In the rows, zero is written as 128.
One turn sends every row of this set to another row. A few are shown first. Where does it send the rows asked after them?
Lomut: [126 120  91 106 117 109 171  87 140 110 113 118  86 100 149 135  99 108
 114 110 104 161 100 146  85 119 130  84 160 115 136 119 159 136 103 135
 112 126 118 115 100 136 179 111 132  81 119 149]
nivi: [121 114  87 109 146 134 151  95 123 112  80  87 131 114 161 154 158 121
 152 137 113 163 155 141  68 121 123 121 155 132 121 122 196 152  76  96
 154 116 119 116 129 113 156 104 123 108 143 144]
Nudi: [119 138 111  86 134 116 183 116 142 151 119 111 102 129 131 144 106 128
 113 135 121 179 130 107 116 138 164  93 115 103  98 131 156 128 138  94
 157 113 105 154  97 119 145 130 124 118 146 139]
Seron: [105 138 124 128 120 105 137  86 148 136  87 127 104 108 121 160 115 115
 126  94 128 149 123 148  98 152 146  89 130  79 104 139 181 130 146  94
 142 125 118 110 105 144 119 139 145  81 127 125]
Rir: [136 131 141 131 131 154 177 123 123 121  92  99 128 150 131 156 107 131
 153 100 119 148 155 153  78 141 133 113 131 134 110 132 155 149 129 117
 123 143 109 159  88 107 130 121 149 106 150 161]
tomad: [127 131 115 112 112 114 136 140 142 132  88 109 123 159 134 140 128 133
 124  91 130 155 141 127 120 146 148 106 156  85 135 124 175 136  62 136
 135 100 142 106  93 129 195 134 145 104 120 121]
mil: [101 137  99 104 115 116 160 159 102 112  87  84 137 126 160 137 166 120
 151 103 138 153 143 146  88 122 149  90 137 113 154 168 149 145  97 125
 152 136  89 118 113 135 158 114 129 105 184 141]
gub: [120 141  96 105 118 129 129 126 125 137 129 128 113 108 142 149 130 108
 131 111 128 143 111 141  93 142 143 139 145 129 175 126 199 139 110 117
 126 128 108 102 124 150 131 131 125 157 133 122]
lema: [128 113 133  93 130  90 132 112 131 129  80 110  99  89 123 123 110 122
 109 132 140 147 128 110  92 167 123 129 132 122 105 166 165 136 147 114
 159 124 101 119 109  96 128 145 120 109 126 167]
mit: [110 131 134 104 113 124 158 120 118 126  75 102 118 121 165 138 128 114
 130 114 127 157 130 119  94 140 120 101 143 109 112 138 139 161 123 106
 138 158 116 174 112 187 143 144 121 108 153 122]
Letoz: [128 129 137  73 120 143 137 101 135 129 106  88 101 113 161 121 110 128
 121 116 112 145 129 135  97 133  88  82 162  68 134 157 128 139  93 103
 146 112 119 125 116 112 177 130 154 118 158 146]
Kog: [125 122 116  86 122  94 149 130 142 132 101 109  95  94 131 164 163  92
 131 134 111 156 157 124 108 135 157 111 161  78  92 118 176 150  87 101
 124 128 109  93 114 151 129 105 129  86 135 170]
gatar: [108 123 141  79 149 129 130 123 128 147  94 105 107 128 140 148 103 125
 120 127 127 162 162 100  97 143 133  95 143  56 145 139 179 148 102 112
 140 129 107 123 124 126 156 118  77 133 175 165]
Farip: [126 136 108  96 120 118 127 154 108 114  73  80 101 151 147 137 163 132
 117 113 158 152 144 142 115 168 135  89 147  90 150 135 202 153  90 115
 114 129 131 112 133 109 140 128 159 103 147 155]
gov: [137 138 102 107  91  97 178 123 121 131 105 113  82 105 139 139 140 124
 106  99 115 129 148 121 131 166 134  90 141  91 117 106 193 140 112 120
 126 162 111 112  86 134 155 134 158 126 136 132]
tesup: [136 129 117  96 124 129 157 106 119 124 117 118 118 120 146 151 123 121
 127 122 135 142 172 134  69 138 130 103 181  75 113 130 197 131  56 118
 135 157 104  80 118 106 156 135 136 110 136 186]
todeb: [118 122 116 122 109 120 174 121 126 116 114 124  97 113 156 143 141 138
 111 131 132 165 117 174 102 163 144  98 169 130 140 169 186 117  79 108
 132 118  93 123  94 108 192 125 134 101 155 122]
guto: [127 121 186 110 122 125 142 160 134 130 109 103 129 119 146 140 124 132
 120 110 119 150 143 132  91 134 147 114 130 118 129 140 129 145  78 113
 123 163 111 156 122 107 167 129 141 128 139 145]
laz: [122 142 152 102 135 145 154 117  97 125  87 109 110 115 160 140 120 101
 136 126 125 146 141 153  73 101 148 121 124 138 123 149 164 152  92 140
  99 127 137 142 130 130 155  85 114 117 140 153]
rak: [136  92 115 122  87 117 125 116 133 129 100 102 108 100 149 172 133 137
 121 137 148 139 158 128 115 126 133 112 153 118 141 144 178 154  91 109
 116 150 113  68  94 151 153 116 131 106 130 163]
Lefup: [128 153 126 104 149 129 138 154 141 122 114 103  98  90 132 130 128 109
 136 112 152 141 146 130  85 154 127 154 153 115 127 148 173 124 137 145
 131 112 115 118 120 125 104 115 129 105 141 116]
nelif: [102 109 112 129 127 115 160  88 140  87 102 164  94 108 152 156 114 119
 134 104 133 140 158 165  86 139 140 111 144 114 131 148 173 122 115 121
 145 129 107 146 101 123 145 101 122  89 162 119]
Sosop: [120 128 134 103 125 123 140 157 127 117  78 114 117 117 136 145 125 101
 127 111 132 146 127 147  93 147 142  96 144  70 155 159 177 140  59 131
 137 170 120 137 122 145 136  88 150 150 149 130]
zet: [130  94 116  96 131 117 153  72 135 125  58 108 109 143 149 119 135 122
 121 131 158 160 136 151  76 143 146 120 145 108 113 114 151 160  99 125
 151 128 104 128 131 127 125 106 102 109 141 178]
nofi: [146 115  97  79 108 135 134 113  81 127  86 108 121 121 131 157 134 117
 129 130 150 135 165 151 122 132 123  98 138  98 160 146 159 142  96  98
 148 156 135 126 103 132 169 115 136 139 170 170]
Viror: [125 145 158 102 106 111 144 113  92 128  93 106  95 106 135 153  94 124
 137  98 132 131 139 176  83 163 154 106 150 104 155 150 181 113 118 121
 146 129 127  94  93 118 126 103 111 128 154 137]
Furun: [109 137 122  83 141 106 112 119 134 123 102 106 137 104 162 149 128 123
 103  99 158 141 143 117  91 113 145  83 163 107 139 152 173 177 137 112
 109 122 105 135 157 128 155 133 156 125 138 157]
mekuf: [111 118 100 100 151 131 165 100 142 140 109 108  79 128 165 157 127 118
 142 105 126 145 160 128 108 173 119 100 151  93 127 127 110 148 108 107
 143 113 105  90 130 102 155 122 120 102 165 159]
fupef: [110  89 112 108 108 111 141 108  98 131  87  79 137 117 155 111 138 146
 133 102 155 150 122 134  83  96 152 127 139 114 126 121 153 152 114  98
 152 130 105 118 131 125 138 107 138 126 148 117]
kikup: [124 152 121 110 139 120 176 131 110 139 109 104 120 138 114 130 132 115
 130  91 123 128 133 144  89 112 152 117 185  88 131 152 161 155  82 147
 110 109 135 124 122 109 141 115 169 102 125 170]
toraz: [129 117 128 120  89 105 173 150 143 134  61  96 116 127 145 151 109 105
 121 122 139 128 120 138 102 171 136  91 153  94 119 166 145 141 114 163
 124 122 122 141 122  96 153 141 138 130 129 124]
bon: [109 128 122 111 141 114 177 107 151 112  71  77  98 128 127 173 133 164
 134 112 118 168 142 163 110 139 138  79 161 101 158 164 162 150 115 110
 141 115 133 130 126 125 154 106 108  87 159 141]
fubu: [131 118 128  74 167  97 155 107 114 126 126 111 107 128 135 156 109 104
 109 130 160 155 165 101 118 154 159  94 174  89 108 139 164 121 125 123
 122 120 113 137 144 132 152 113 157 121 129 148]
gake: [119 145 116  94 125 102 159 142 112 125  91 124 145 119 110 158 123 122
 147  92 112 127 152 123  97 147 138 130 142  92  87 152 178 112 106 167
 128 125 121 104 110 105 177 105 132 113 125 139]
fimug: [128 115  91 117  95  94 125 119 117 162  86 128 140  93 156 149 171 127
 106 138 149 129 152 130  99 161 120 106 140 100 129 120 158 152 120 122
 159 126  87 130 135 124 149 127 103 112 146 144]
foso: [134 118 112  96 150 128 139 116 154 156 116 107 131 112 161 140 135  94
 132 129 109 167 129 129  91 141 127  99 166 101 102 158 145 149 116 127
 101 118 137 119 124  99 195 148 110 114 134 149]
minu: [132 135 105 117 119 119 151 119 135 140 124 116 120  79 156 141 106 132
 119 114 152 109 103 164  75 139 122 118 154 133 120 123 178 148  92 116
 126 111  80 116 117 103 115 115 131  99 121 150]
zat: [121 133 130  83 155 111 137  91 121 132 144 116 150 122 159 125 134 127
 131 115 126 126 128 120  98 136 123 120 153 118  89 143 194 140 106 101
 118 132 112 155 120 129 137 150 143 130 124 138]
duka: [110 148 124 129 139  99 161 120 167 137  98 139 107 131 124 151 121 134
 119 122 114 124 121 134 103 177 140  95 132 107 120 150 131 144 135 123
 145 129  99 102 122 127 166 113  88 119 127 157]
Feso: [ 97 139 126  96 154  84 148 118 112 134 105  93 136  99 118 155 155 134
 114 104 135 157 152 104 105 153 167 120 157 107 155 151 197 143 107 121
 144 120 103 125 100 102 118 130 154 117 172 152]

Furun moves to gake
Viror moves to mit
Lefup moves to guto
Now these:
lema moves to Sosop
tesup moves to Lomut

